Some points, each followed by its number:
(-0.42 0.24 -0.08 0.55 0.75 0.18 0.90 -0.69 -0.20 1.20 -0.12 1.39 0.34 -0.31 -0.54 -0.30
 -0.85 0.18 1.43 -0.80 -0.15 -0.24 0.39 -0.69) 0
(-0.24 -0.84 -1.98 -0.67 -0.04 -0.79 0.51 0.58 -1.30 -0.06 -1.47 0.17 -1.49 -0.45 0.87 -0.25
 0.11 0.57 -0.12 -0.42 -0.25 0.44 -0.04 -0.24) 1
(-0.43 -0.90 -2.31 0.23 -2.87 -0.54 0.32 -0.60 0.31 -0.04 0.22 -1.31 -0.60 -0.12 1.00 1.90
 1.71 0.45 -1.88 0.06 -0.54 0.93 0.93 1.72) 2
(-0.06 0.58 0.89 -0.63 0.03 -1.18 -0.45 -0.17 0.49 -0.21 -0.40 -0.10 0.23 0.22 -1.16 -0.23
 -0.71 0.45 -2.05 1.12 -0.06 -0.08 -0.65 -0.20) 3
(-0.32 0.62 -0.67 -1.53 -0.12 -0.87 0.20 1.07 0.42 -0.94 -0.45 -0.07 -0.64 -0.37 -0.05 -1.01
 -0.19 0.42 -1.57 0.69 0.13 -0.32 0.19 -0.15) 4
(0.07 0.94 -0.88 0.59 0.65 1.43 -0.74 -1.48 -0.02 1.75 1.71 -1.20 0.70 -0.36 0.62 0.87
 1.37 -1.77 1.06 0.12 0.23 -0.92 2.01 0.82) 5
(-0.44 -0.42 0.02 -0.63 -0.83 -0.33 -0.27 -0.21 -0.96 -0.60 0.64 -0.85 0.13 -0.86 0.65 0.98
 0.33 -0.76 -1.69 -0.34 0.13 0.45 0.05 0.73) 6
(-0.03 -1.03 1.02 1.27 -1.67 -0.25 0.71 -0.19 0.69 -0.51 0.24 0.64 0.50 0.23 -0.05 1.19
 -0.08 0.16 0.43 -1.02 -0.24 0.61 0.35 1.05) 7
(1.14 -0.12 0.15 0.14 0.36 -1.60 -0.23 -0.22 -0.18 -0.16 -1.15 -0.45 -1.75 -0.14 0.86 1.05
 0.32 -0.26 -0.64 -0.14 0.28 -0.49 -1.13 0.10) 8
(-0.26 2.03 -1.18 -1.92 -0.14 -2.88 1.43 -0.19 0.68 -0.76 -0.61 2.12 -1.57 -1.56 -0.14 -0.87
 -1.06 0.05 -2.01 0.03 1.09 -1.93 -0.49 -1.96) 9
(0.08 -0.13 0.32 -0.08 0.38 0.11 -0.52 0.01 0.00 -0.10 -0.01 -0.32 0.29 0.37 -0.19 -0.18
 -0.04 -0.02 0.05 0.50 -0.06 0.00 -0.26 -0.16) 10
(-1.25 0.19 -1.39 0.46 0.22 1.26 -0.33 -0.54 -1.27 1.17 0.29 0.66 0.78 -0.30 -0.22 0.09
 -0.15 0.62 0.66 -0.30 -0.61 0.41 1.39 0.14) 11
(0.95 -0.22 -0.96 -0.32 0.08 -0.80 0.36 0.97 0.39 -0.90 -0.93 -0.12 -1.25 0.14 1.25 -0.59
 0.38 -0.06 0.23 -0.31 0.44 -0.85 -0.54 -0.20) 12
(-0.19 -0.59 -1.08 -0.24 -0.80 0.17 0.51 -0.20 -0.93 -0.17 0.28 -0.84 -1.45 -1.17 1.27 0.81
 1.21 -0.66 -0.84 -0.38 0.02 0.25 -0.06 0.53) 13
(0.13 0.06 -0.22 0.61 -1.10 0.55 1.17 -0.39 0.24 -0.64 0.92 0.94 0.63 -0.88 0.39 0.58
 -0.28 -0.54 0.90 -1.50 0.46 -0.21 1.63 0.59) 14
(0.21 0.20 -0.25 -0.27 -0.49 -0.61 -0.82 -0.08 -0.33 -0.69 0.10 -0.66 -0.11 -0.19 0.44 0.90
 0.26 -0.25 -1.31 0.19 0.26 -0.21 0.51 0.56) 15
(0.10 0.24 0.25 -0.03 0.02 0.79 -0.34 0.40 0.81 0.02 0.44 -0.71 0.49 0.86 -0.17 -0.38
 0.58 -0.16 0.49 0.92 -0.21 -0.05 0.37 0.27) 16
(1.38 -0.60 1.17 0.36 0.17 -0.77 0.35 0.78 0.90 -1.18 -0.93 0.28 -0.86 0.80 0.29 -0.56
 -0.23 0.36 0.57 0.05 0.08 -0.54 -1.46 -0.12) 17
(0.69 -1.17 1.38 0.60 -2.46 -0.31 0.38 0.14 0.45 -2.32 0.62 0.09 0.80 -0.77 -0.11 1.31
 -0.45 -0.32 -1.66 -0.89 0.44 0.87 0.63 1.12) 18
(-0.41 1.26 -1.79 -0.33 -3.18 0.19 2.71 -0.60 1.97 -0.54 1.42 1.40 -0.09 -1.62 0.60 0.45
 0.14 -0.78 -0.51 -1.44 0.80 -1.12 1.96 0.35) 19
(0.08 -1.10 2.05 -0.15 0.60 -0.15 -2.22 0.09 -1.83 -0.79 -0.93 -0.46 0.63 0.63 -1.24 0.88
 -1.16 0.93 -1.47 0.66 -0.69 1.66 -1.19 0.71) 20
(0.45 0.05 0.31 1.21 1.35 0.96 -1.43 -1.89 -1.26 1.08 0.86 -0.59 -0.18 -0.26 0.54 1.53
 0.44 -0.98 1.50 -0.56 0.11 -0.91 1.29 0.35) 21
(0.61 0.88 1.64 2.14 1.02 -0.68 -1.97 -1.28 1.07 2.64 -0.29 -0.77 -0.87 2.22 -1.64 0.64
 0.55 1.06 0.91 2.35 -1.18 -0.24 -1.27 -0.48) 22
(-0.57 0.30 0.06 -0.91 0.29 -0.12 -0.08 -0.08 -0.33 0.52 -0.01 -0.29 0.11 -0.08 -0.85 -0.46
 -0.11 0.27 -0.81 0.95 0.10 0.38 -0.73 -0.38) 23
(-0.32 -0.45 -0.87 -0.24 -0.82 -0.01 0.41 0.56 0.11 -0.20 -0.73 0.03 0.10 0.49 -0.31 -0.57
 -0.08 0.77 -0.68 0.33 -0.53 0.89 -0.23 0.14) 24
(-0.09 1.06 -0.07 0.49 0.20 0.48 -0.17 -0.64 0.57 0.88 0.80 -0.10 0.10 0.42 -0.11 0.41
 0.38 -0.19 1.01 0.44 -0.21 -0.75 1.12 0.27) 25
(-0.75 0.99 0.27 -0.45 0.88 -1.00 -0.19 -0.21 -0.04 1.32 -0.63 -0.06 -0.52 0.18 -1.64 -0.45
 -0.61 1.44 -1.62 1.96 -0.62 0.65 -1.48 -0.78) 26
(-0.46 -0.39 -2.34 -2.24 0.20 -0.60 0.77 1.07 -1.12 -0.75 -1.48 -0.20 -1.38 -1.58 1.81 -1.71
 0.24 -0.41 -1.05 -0.41 0.66 0.14 -0.41 -0.75) 27
(-0.31 -0.82 1.15 1.36 0.21 0.41 -0.84 -0.42 -0.86 0.87 -0.27 -0.04 0.66 0.86 -0.56 0.99
 -0.09 0.66 0.63 -0.05 -0.76 1.34 -0.70 0.77) 28
(-0.70 -0.64 -1.31 -0.41 -0.43 -0.02 0.49 0.26 -0.85 0.17 -0.52 0.17 -0.51 -0.74 0.64 0.05
 0.12 0.40 -0.05 -0.82 -0.07 0.65 0.47 0.19) 29
(1.22 -0.90 1.90 1.60 0.07 0.01 -1.24 0.42 0.53 -0.20 -0.55 -1.24 -0.05 2.23 -0.43 0.53
 0.68 0.39 0.96 0.67 -1.09 0.47 -1.35 0.79) 30
(0.00 0.45 -0.06 -1.53 0.58 0.69 0.32 0.98 0.28 -0.88 0.33 -0.86 0.56 -0.50 0.52 -1.72
 0.45 -0.96 -0.39 0.34 0.57 -0.37 -0.48 -0.83) 31
(-1.43 -1.90 2.15 1.28 0.77 5.81 2.61 0.69 -0.34 0.27 2.43 2.57 6.47 0.64 -2.67 -3.82
 -2.93 0.56 3.55 -2.07 0.26 2.24 1.04 -1.44) 32
(-0.80 0.56 -0.05 -0.57 0.47 -0.78 -0.81 0.02 -0.49 0.49 -0.83 0.17 0.16 0.42 -1.36 -0.48
 -0.76 1.27 -1.61 1.33 -0.49 0.87 -0.74 -0.87) 33
(0.55 0.51 0.77 -1.69 0.86 -0.12 0.64 2.00 -0.35 -2.43 -0.51 0.78 0.34 -1.35 0.20 -2.00
 -1.99 -0.40 -0.80 -1.55 1.28 -0.64 -0.70 -1.79) 34
(0.60 -0.53 0.70 1.02 -0.54 -0.18 -0.05 -0.21 0.35 -0.35 0.01 0.04 0.21 0.52 0.18 0.72
 0.33 0.11 0.68 -0.43 0.05 -0.24 -0.23 0.73) 35
(-0.87 -0.21 2.10 2.06 0.34 -0.79 -0.73 -0.63 1.03 2.65 -1.08 0.36 0.73 3.20 -3.67 -0.40
 -0.73 3.11 0.06 2.69 -2.58 1.59 -2.15 0.20) 36
(1.36 0.29 0.85 -0.86 -0.47 -0.39 -1.70 1.29 1.47 -2.00 0.30 -2.67 0.13 1.07 0.69 -0.17
 1.46 -0.89 -1.81 1.68 0.44 -0.28 -0.83 0.43) 37
(-0.58 -0.95 -1.62 -0.64 -0.23 -0.31 1.50 0.36 -1.42 -0.10 -1.00 0.64 -1.15 -1.23 0.99 -0.35
 -0.08 0.46 0.02 -1.30 -0.21 0.77 0.37 -0.01) 38
(-0.07 -0.86 -1.05 -0.40 0.40 -0.21 0.24 0.90 -0.97 -0.43 -1.19 0.14 -0.86 -0.11 0.61 -0.57
 -0.04 0.48 0.17 -0.54 -0.21 0.39 -0.55 -0.25) 39
(1.42 -0.60 -0.81 -0.09 0.03 -0.94 0.45 1.04 -0.14 -0.98 -1.45 -0.32 -1.55 0.06 1.57 -0.36
 0.65 0.10 0.51 -0.74 0.23 -0.58 -0.46 -0.25) 40
(-0.99 -0.08 -0.19 -0.31 0.30 0.55 -0.50 -0.42 -1.15 0.40 0.20 -0.23 0.48 -0.46 -0.53 0.13
 -0.42 0.06 -0.35 -0.16 -0.07 0.51 0.36 0.29) 41
(-0.17 1.29 0.30 -0.33 -0.17 0.28 0.20 -0.18 1.24 0.43 0.86 0.42 0.81 0.08 -1.07 -0.67
 -0.34 -0.20 -0.21 0.83 0.27 -0.49 0.01 -0.64) 42
(-0.91 -0.02 0.34 0.38 -0.18 1.20 0.75 0.15 0.04 0.02 0.92 1.13 1.68 0.17 -1.03 -1.00
 -1.34 0.53 1.12 -0.59 -0.02 0.23 0.66 -0.03) 43
(3.57 -1.24 2.68 1.35 2.51 -2.37 -1.11 -0.33 -0.18 -1.89 -2.03 0.13 -1.69 -0.28 0.77 1.42
 -0.14 -0.31 1.34 -0.63 0.56 -2.16 -2.24 -0.79) 44
(1.12 -1.07 2.76 -1.21 0.83 0.39 -0.36 2.18 2.10 -2.46 -0.08 -0.51 1.29 0.98 -0.55 -1.76
 -0.26 -0.11 -0.49 0.94 0.47 -0.44 -2.18 -0.89) 45
(0.50 0.86 1.00 -1.16 0.43 -0.63 -0.41 1.70 1.36 -1.11 -0.75 -0.28 0.05 1.88 -1.01 -1.81
 -0.46 0.68 -0.74 1.97 -0.43 0.14 -1.73 -0.06) 46
(-0.15 -0.73 0.67 0.28 1.18 1.45 -0.45 0.92 -0.74 0.27 0.23 -0.41 0.94 0.55 -0.31 -0.97
 -0.08 0.11 1.38 0.09 -0.41 0.60 -0.33 -0.28) 47
(-0.74 0.69 -1.73 0.57 -0.32 0.51 0.89 -0.51 0.08 0.97 0.34 0.51 -0.12 0.13 0.01 0.03
 0.37 0.23 1.12 -0.45 -0.38 -0.50 1.44 -0.21) 48
(0.64 0.46 0.13 -0.26 0.19 -0.30 -1.25 -0.08 0.08 -0.49 0.50 -1.00 -0.38 0.04 0.52 0.73
 0.76 -0.81 -0.82 0.69 0.32 -0.68 0.30 0.44) 49
(-0.36 0.77 -1.12 1.58 0.22 -0.18 -0.60 -1.59 -0.36 2.12 0.27 -0.33 -0.93 0.55 -0.07 1.82
 0.85 0.22 0.77 0.61 -0.60 -0.42 1.16 0.79) 50
(-1.68 2.90 -1.94 -1.38 0.94 2.00 -0.66 -1.75 -0.42 2.13 1.88 -1.19 1.97 -0.87 -1.01 -0.20
 0.40 -0.41 -0.92 1.87 -0.76 0.20 2.05 -0.80) 51
(1.17 -0.43 1.39 0.82 0.44 -0.79 0.65 0.93 1.59 -0.44 -1.14 0.62 -0.65 1.17 -0.03 -0.70
 -0.15 0.84 1.10 -0.16 0.03 -0.21 -1.58 -0.60) 52
(0.83 0.64 -2.10 -0.88 -0.91 0.22 1.24 1.85 1.33 -1.21 -1.38 -0.05 -0.72 0.52 1.09 -1.75
 0.83 0.06 0.52 0.19 -0.16 -1.03 0.27 -0.43) 53
(5.15 -0.37 -3.45 -0.87 -1.83 -3.84 1.69 1.91 3.27 -1.57 -2.71 -2.76 -7.02 0.15 5.99 0.62
 4.42 -1.70 -1.58 0.82 0.94 -2.61 -2.46 0.62) 54
(1.58 0.15 0.82 -0.44 -0.38 -0.80 0.51 1.54 2.63 -1.16 -0.55 -0.97 -0.33 1.20 0.29 -1.43
 0.49 0.18 -0.03 1.23 -0.07 -0.49 -1.80 -0.42) 55
(0.31 -1.12 -0.82 1.32 0.76 -1.49 -0.10 -0.96 -1.93 1.22 -1.76 1.11 -2.28 -0.70 0.75 2.00
 -0.37 0.70 0.83 -1.57 -0.38 0.02 -0.38 0.34) 56
(-1.31 0.62 -0.15 -0.34 -0.15 -0.97 0.90 0.31 0.01 0.91 -0.99 1.67 0.36 0.67 -2.06 -1.29
 -1.81 2.29 -0.45 0.59 -0.75 0.86 -0.69 -0.90) 57
(0.47 -0.02 0.53 1.57 -0.29 0.04 0.16 -0.41 1.02 1.04 0.08 -0.12 -0.45 1.15 -0.16 0.82
 0.51 0.38 0.68 0.22 -0.67 0.08 -0.41 0.75) 58
(-0.14 0.26 -1.18 0.59 -0.19 0.59 0.36 -0.72 0.18 0.86 0.50 0.05 -0.44 -0.06 0.38 0.58
 0.74 -0.25 1.18 -0.45 -0.23 -0.45 1.14 0.40) 59
(1.77 -0.09 -0.33 -1.05 1.26 -1.30 -2.83 -1.00 -2.06 -3.59 0.08 -1.28 -1.48 -1.68 3.24 1.65
 1.19 -3.42 -1.38 -1.26 1.75 -1.02 -0.01 0.87) 60
(0.47 -0.73 -0.18 0.97 -0.66 0.05 1.00 0.58 0.87 -0.05 -0.39 0.32 -0.52 0.83 0.43 -0.10
 -0.01 0.42 1.70 -0.44 -0.27 -0.15 -0.46 0.07) 61
(-1.11 1.79 -2.90 0.27 -1.37 0.03 2.24 -0.57 1.50 1.71 -0.16 1.76 -0.62 -0.23 0.05 -0.59
 0.08 0.73 0.95 -0.10 -0.44 -0.75 1.78 -0.50) 62
(0.02 -0.97 1.48 -0.79 1.05 0.56 -1.50 0.99 -1.13 -1.42 0.14 -0.79 1.24 0.61 -0.51 -0.88
 -0.47 0.00 -1.11 0.77 0.16 0.50 -0.93 -0.14) 63
(-0.37 0.27 0.40 0.14 0.20 -0.01 -0.11 0.48 0.57 0.23 -0.44 0.48 0.46 1.04 -1.15 -0.71
 -0.76 1.22 -0.01 0.71 -0.45 0.55 -0.27 -0.47) 64
New points follow, each followed by the numbers of its three nearest points above by angle, seen from the average point of the numbered points, smallest number first.
(0.53 1.14 0.32 0.12 -0.03 -0.21 1.03 0.29 2.62 0.39 0.26 0.56 0.11 0.66 -0.56 -0.86
 -0.43 0.07 1.03 0.74 -0.14 -1.02 -0.27 -0.67) 42 52 55
(0.43 -0.01 0.84 -0.32 -0.22 -0.09 -0.42 0.57 0.71 -0.87 0.19 -0.69 0.20 0.37 0.00 -0.14
 0.50 -0.35 -0.72 0.71 0.26 -0.08 -0.50 0.17) 37 45 55
(-0.27 -0.36 -3.38 -2.32 -0.64 -0.86 0.20 1.36 -0.89 -1.27 -1.15 -0.95 -1.59 -0.62 2.38 -0.83
 1.25 -0.18 -1.33 -0.41 0.60 0.31 0.63 0.12) 1 27 29
(-0.04 -0.06 1.59 0.26 0.79 0.19 -1.27 -0.23 -0.25 -0.04 0.17 -0.54 0.99 0.95 -1.11 0.22
 -0.41 0.32 -0.11 0.46 -0.08 0.40 -0.56 0.15) 10 20 63
(-1.04 0.92 -2.19 -0.56 -0.98 -0.38 0.02 -0.74 -0.54 1.56 -0.25 -0.75 -1.53 -1.15 1.49 1.10
 1.26 -0.59 -1.39 0.04 -0.01 0.39 0.33 0.38) 2 13 29
(-1.50 -0.51 -0.34 -1.57 -1.98 -0.28 -1.41 -0.42 -2.19 -1.32 1.60 -2.33 0.97 -2.23 1.71 2.11
 1.26 -1.64 -4.11 0.36 0.88 1.96 0.68 1.72) 6 13 15
(0.03 0.33 -0.57 -1.26 -0.29 -0.11 0.10 0.72 0.38 -0.76 -0.19 -0.27 -0.02 0.02 0.16 -0.81
 0.31 0.03 -0.84 0.66 0.25 -0.07 0.30 -0.25) 4 31 53
(0.11 -1.01 1.35 1.74 -1.80 -0.05 1.10 -0.35 0.93 -0.83 -0.07 1.54 0.59 0.76 -0.83 1.11
 -0.90 1.25 0.49 -1.65 -0.48 0.64 0.22 1.15) 7 18 35
(1.11 -0.82 1.31 -0.14 0.99 -3.43 -0.48 -0.63 -1.57 0.42 -1.82 -0.45 -2.91 -1.07 1.01 1.09
 -0.29 -0.72 -1.53 -0.04 0.12 -0.27 -2.92 -0.49) 8 44 56
(-0.21 -0.04 -0.38 0.04 -0.78 -0.16 0.32 -0.16 0.13 0.15 0.27 -0.19 -0.27 -0.10 0.24 0.56
 0.32 0.02 -0.33 -0.06 -0.10 0.52 0.11 0.60) 2 6 13
(0.02 0.34 0.51 -0.08 -0.22 -0.12 0.15 0.12 1.07 -0.07 0.33 -0.11 0.16 0.32 -0.53 -0.49
 -0.01 0.22 -0.12 0.55 -0.10 -0.02 -0.33 -0.20) 42 46 64
(0.35 0.14 0.49 -0.71 0.57 0.48 -0.46 0.36 0.10 -0.89 0.53 -0.41 0.60 -0.41 0.26 -0.50
 0.01 -0.89 -0.14 -0.17 0.68 -0.52 -0.04 -0.42) 31 34 63
(-0.08 -0.58 0.94 -0.27 0.36 0.42 -0.90 0.28 -0.61 -0.74 0.23 -0.78 0.76 0.21 -0.17 0.00
 -0.07 -0.06 -0.60 0.16 0.11 0.72 -0.58 0.19) 10 20 63
(0.23 0.78 1.04 1.77 0.99 0.24 -0.92 -1.69 0.81 2.05 -0.06 0.35 -0.28 1.62 -1.16 0.18
 -0.46 1.25 1.21 0.96 -1.27 -0.14 -0.56 -0.36) 22 36 58
(1.15 -0.56 0.41 0.29 -0.89 0.60 0.36 0.20 0.67 -1.62 1.31 -0.43 0.19 -0.42 1.31 0.72
 0.68 -1.40 0.58 -1.46 0.99 -0.79 1.19 0.82) 14 18 35
(-0.78 -0.51 1.02 -2.09 0.22 0.27 1.62 1.76 -0.24 -1.90 -0.11 1.14 1.14 -1.95 -0.24 -2.74
 -1.89 -0.57 -1.04 -1.05 0.90 0.81 -0.71 -1.33) 31 34 45
(-0.34 -0.16 -0.34 0.79 1.29 0.23 0.34 -1.05 -1.32 1.26 -0.38 1.71 -0.26 -0.58 -0.34 0.25
 -0.80 0.12 1.71 -1.35 -0.11 -0.27 0.39 -0.72) 0 11 56
(-0.07 1.04 2.30 -0.43 0.02 -0.47 -0.34 -0.24 1.48 0.12 0.59 0.38 1.20 0.76 -2.17 -0.69
 -1.24 0.86 -1.77 1.65 0.03 0.48 -1.52 -0.48) 3 26 64
(-0.34 -0.43 -0.53 -0.39 -1.27 0.24 1.00 -0.16 -0.61 -0.58 0.43 0.89 0.57 -1.28 0.52 0.67
 -0.29 -0.35 0.03 -1.39 0.59 -0.02 1.35 0.41) 14 19 29
(1.44 0.59 1.37 -1.21 -0.63 -1.19 -2.15 1.50 2.12 -2.44 0.22 -2.63 0.12 1.78 0.35 -0.06
 1.38 -0.49 -2.95 2.55 0.35 -0.37 -1.56 0.47) 37 46 55
(-0.38 -0.44 -0.21 -0.04 -1.00 0.37 0.70 -0.31 -0.54 -0.49 0.61 0.39 0.27 -1.11 0.73 0.53
 -0.02 -0.52 -0.21 -1.35 0.46 0.35 0.85 0.64) 6 14 19
(0.42 -0.20 -0.38 -0.47 -0.39 0.19 0.70 0.67 0.61 -0.92 -0.03 0.13 0.08 -0.07 0.78 -0.73
 0.43 -0.25 0.60 -0.58 0.29 -0.57 0.10 -0.20) 12 31 53
(-0.63 -0.12 1.20 0.33 0.26 0.14 -2.08 -0.48 -0.57 0.46 0.10 -1.14 0.95 0.84 -1.26 0.56
 0.13 0.57 -1.55 1.49 -0.63 1.13 -0.28 0.85) 10 20 28
(-0.26 0.22 0.63 -0.02 0.94 0.59 0.08 0.43 0.38 0.65 -0.43 0.54 0.80 1.08 -1.33 -1.52
 -1.20 1.08 0.35 0.84 -0.75 0.57 -0.94 -1.05) 36 57 64
(0.34 0.44 1.20 1.57 0.43 -0.29 -1.25 -0.83 0.44 0.87 -0.01 -0.11 0.07 1.66 -1.08 0.53
 0.01 0.32 0.87 1.03 -0.72 -0.03 -0.23 0.19) 22 36 58
(-0.40 0.80 -1.22 1.87 -0.32 0.95 -1.50 -1.89 -0.88 2.24 1.14 -1.07 -0.26 0.94 0.16 2.08
 1.23 -0.47 1.31 0.74 -0.88 -0.06 2.19 1.61) 5 25 50
(0.66 0.35 -0.85 -0.76 1.31 0.38 -0.08 -0.63 -1.17 -0.57 0.91 -0.29 -0.41 -1.97 1.69 0.43
 0.08 -2.04 0.42 -1.13 1.45 -1.86 1.44 -0.57) 5 21 60
(1.98 1.00 1.58 1.12 1.13 -1.19 -0.80 -0.87 1.54 0.91 -0.03 -1.11 -1.67 1.02 0.06 0.79
 0.49 -0.43 0.08 1.59 -0.08 -1.49 -1.60 -0.30) 8 22 44
(-0.44 0.02 -0.18 -0.32 0.38 0.79 -0.58 -0.81 -0.78 0.57 1.08 -0.38 0.68 -0.61 0.44 0.32
 0.41 -1.03 0.15 0.02 0.20 -0.17 0.82 0.19) 5 21 41
(-0.50 -0.13 0.24 -0.92 0.24 0.17 0.21 0.32 -0.55 -0.38 -0.48 0.50 0.48 -0.80 -0.46 -0.64
 -0.88 0.05 -0.54 -0.24 0.30 0.50 -0.39 -0.52) 23 34 41
(-0.05 -0.96 -0.90 -0.34 0.41 -0.06 -0.11 0.77 -1.28 -0.77 -0.69 -0.34 -0.62 -0.09 0.89 -0.32
 0.25 -0.10 0.22 -0.73 0.13 0.17 -0.12 -0.03) 1 38 39
(-0.39 -0.16 -1.06 -0.07 -1.70 -0.91 0.16 -0.12 -0.20 -0.02 -0.09 -0.81 -0.59 -0.34 0.50 1.12
 0.95 0.25 -1.28 0.22 -0.30 1.08 0.68 1.15) 2 6 13
(-0.41 0.11 -0.58 0.00 -0.96 -0.27 0.55 -0.28 0.38 0.08 0.16 -0.16 -0.60 -0.52 0.20 0.50
 0.48 0.05 -0.89 -0.09 -0.09 0.50 0.17 0.54) 2 13 19
(-0.95 0.00 -0.68 -0.46 -1.67 1.03 0.63 -0.26 -0.25 -1.30 1.45 0.59 1.29 -1.69 0.50 0.77
 -0.71 -0.66 -0.34 -1.26 0.95 -0.21 2.30 0.65) 14 18 19
(1.47 0.87 0.49 -0.38 0.43 -1.54 1.07 0.01 1.19 -0.38 -0.79 0.98 -1.67 -0.98 0.12 -0.41
 -1.07 -0.73 -0.37 -0.45 1.19 -1.89 -1.19 -1.22) 9 34 44
(1.50 -0.16 0.62 -0.70 -0.41 -0.34 1.22 2.31 2.40 -1.13 -0.48 -1.29 -0.88 1.30 0.90 -1.63
 1.17 -0.20 0.08 0.67 -0.17 0.03 -2.82 -0.39) 17 45 55
(0.21 0.69 0.02 0.94 1.10 0.65 -0.75 -1.46 -0.68 1.21 1.06 -0.37 -0.18 -0.08 0.28 1.17
 0.39 -0.95 1.58 -0.01 0.01 -0.89 1.14 -0.13) 5 21 25
(-1.11 0.68 -1.22 0.48 0.05 0.58 -0.25 -0.83 -0.87 1.40 0.39 0.33 0.18 0.02 -0.60 0.40
 -0.16 0.32 0.55 0.12 -0.50 0.20 1.35 0.18) 11 48 50
(-0.20 -0.27 0.12 0.25 -2.07 0.52 2.14 -0.36 1.10 -1.27 1.69 1.92 0.91 -1.62 0.68 0.72
 -0.88 -0.85 0.80 -2.35 0.99 -0.16 1.28 0.61) 7 14 19
(-0.16 -1.48 2.07 -0.82 1.42 0.95 -1.90 0.78 -2.23 -1.31 0.34 -1.68 1.53 -0.26 -0.14 -0.10
 0.39 -0.74 -1.58 0.12 0.27 1.77 -1.27 0.39) 10 20 63
(1.31 -0.44 1.76 1.03 -0.65 -0.79 0.56 1.07 2.22 -0.63 -0.62 0.43 0.10 2.13 -1.00 -0.68
 -0.10 1.27 0.63 0.43 -0.33 -0.23 -1.39 -0.16) 17 52 55
(0.26 -0.38 0.84 0.73 2.92 0.94 -1.44 -1.45 -1.91 -0.14 1.11 0.59 0.46 -1.26 0.43 0.20
 -1.13 -1.89 1.62 -1.39 1.16 -1.08 0.48 -1.09) 0 5 21
(-0.74 0.82 -1.74 1.07 -1.36 0.24 2.39 -0.31 1.59 1.97 -0.75 2.73 0.15 0.66 -0.92 -1.22
 -1.01 1.80 2.45 -0.47 -1.09 -0.11 0.81 -0.86) 0 48 62
(-0.93 1.33 0.10 -1.63 -1.79 -1.69 0.90 0.01 1.74 -0.24 -0.10 0.85 0.63 0.12 -1.38 -0.89
 -0.73 1.42 -3.25 1.59 0.03 0.39 -0.87 -0.34) 3 4 33
(-0.34 -0.18 0.88 0.26 0.20 0.05 -0.98 -0.39 -0.28 0.20 -0.17 -0.05 0.49 0.53 -1.34 0.27
 -0.21 0.71 -0.89 0.45 -0.41 0.67 -0.45 0.30) 20 28 36
(-0.11 -1.27 -1.15 1.67 -4.96 -1.20 1.39 -0.68 0.57 -0.30 -0.52 -0.20 -1.34 -0.11 1.27 3.45
 1.10 0.69 -1.67 -1.14 -0.88 1.30 1.31 3.54) 2 7 18
(0.36 0.44 1.33 1.17 0.52 -0.09 -1.52 -0.88 0.13 0.38 0.20 0.01 0.27 1.19 -0.91 0.98
 -0.31 0.19 -0.09 0.87 -0.41 -0.22 0.03 0.56) 22 28 30
(0.89 -0.48 0.12 -0.17 0.68 -1.55 -0.66 0.10 -1.17 -0.40 -1.20 0.16 -1.63 -0.45 0.74 0.97
 -0.12 -0.10 -0.82 -0.53 0.53 -0.45 -0.91 0.11) 8 44 56
(-0.09 0.22 -1.37 -0.05 -1.77 0.73 1.85 -0.52 0.55 -1.07 1.63 1.41 1.07 -1.74 1.06 0.32
 -0.43 -1.17 0.94 -2.35 1.59 -0.96 2.97 0.35) 14 19 48
(-0.26 -0.22 -1.19 -1.83 -0.15 -0.29 0.29 0.91 -0.97 -0.80 -0.49 -0.81 -0.42 -1.31 0.81 -0.87
 0.49 -0.35 -1.89 -0.15 0.76 0.26 0.22 -0.08) 4 6 27
(0.00 0.91 -1.38 0.55 -0.71 1.27 -1.45 -1.59 -0.31 1.50 3.08 -2.25 0.65 -0.80 1.29 2.02
 1.78 -2.39 0.07 0.15 0.33 -0.40 2.80 1.86) 5 21 59
(0.31 0.51 0.28 -0.83 1.01 -1.24 0.13 -0.15 -0.40 -0.35 -0.63 0.70 -0.71 -0.79 -0.11 -0.39
 -0.73 -0.12 -0.79 0.07 0.42 -0.87 -0.59 -1.19) 4 9 34
(-0.20 -2.55 2.47 -0.27 0.40 0.86 -1.89 1.62 -1.52 -2.08 0.05 -1.17 1.91 0.67 -0.79 -0.69
 -0.14 -0.05 -1.09 0.47 -0.18 1.83 -1.75 0.71) 10 20 63
(0.01 -0.37 1.22 0.44 -0.25 1.88 0.05 1.24 1.32 -0.53 1.08 -0.74 1.04 1.06 -0.49 -0.98
 1.07 -0.31 1.34 0.56 -0.47 0.32 -0.37 0.21) 16 32 47
(-0.73 -0.99 -1.36 1.95 -1.95 1.67 0.95 -1.28 -0.51 1.07 1.12 -0.20 0.27 -0.59 1.18 1.98
 1.10 -0.28 2.45 -1.91 -0.52 0.65 2.12 2.18) 14 48 59
(0.04 0.79 -0.74 -0.97 0.03 -1.05 0.82 0.12 0.48 -0.10 -0.51 0.61 -1.05 -0.90 0.31 -0.46
 -0.36 0.01 -0.69 -0.05 0.37 -0.72 -0.22 -0.73) 4 9 27
(-0.28 0.16 -0.23 0.17 0.64 0.05 0.40 -0.43 -0.72 0.85 -0.27 0.99 -0.11 -0.22 -0.08 -0.08
 -0.74 0.28 1.04 -0.84 0.00 -0.34 0.45 -0.62) 0 11 48
(0.51 -1.04 0.63 0.57 0.85 0.84 -0.63 1.00 -0.51 -0.74 -0.26 -0.79 0.61 0.98 0.14 -0.79
 0.15 0.25 1.14 -0.22 -0.08 0.58 -0.36 0.26) 30 47 63
(-0.13 0.13 0.18 1.19 0.32 0.48 0.15 -1.33 -0.20 0.93 0.56 1.27 0.38 0.09 -0.39 0.49
 -0.82 0.14 1.27 -0.90 -0.21 -0.26 1.06 0.17) 0 11 21
(-0.42 -0.37 1.17 0.09 0.00 0.18 -1.41 -0.34 -1.08 -0.12 0.13 -0.66 0.87 0.49 -0.97 0.46
 0.05 0.12 -0.74 0.97 -0.45 1.00 -0.08 0.42) 10 20 28
(0.11 -0.49 0.34 1.02 -1.16 0.13 -1.02 -0.49 0.16 0.02 0.68 -1.49 -0.04 0.74 0.41 1.42
 1.35 -0.12 -0.59 0.41 -0.26 0.70 0.37 1.71) 2 15 49
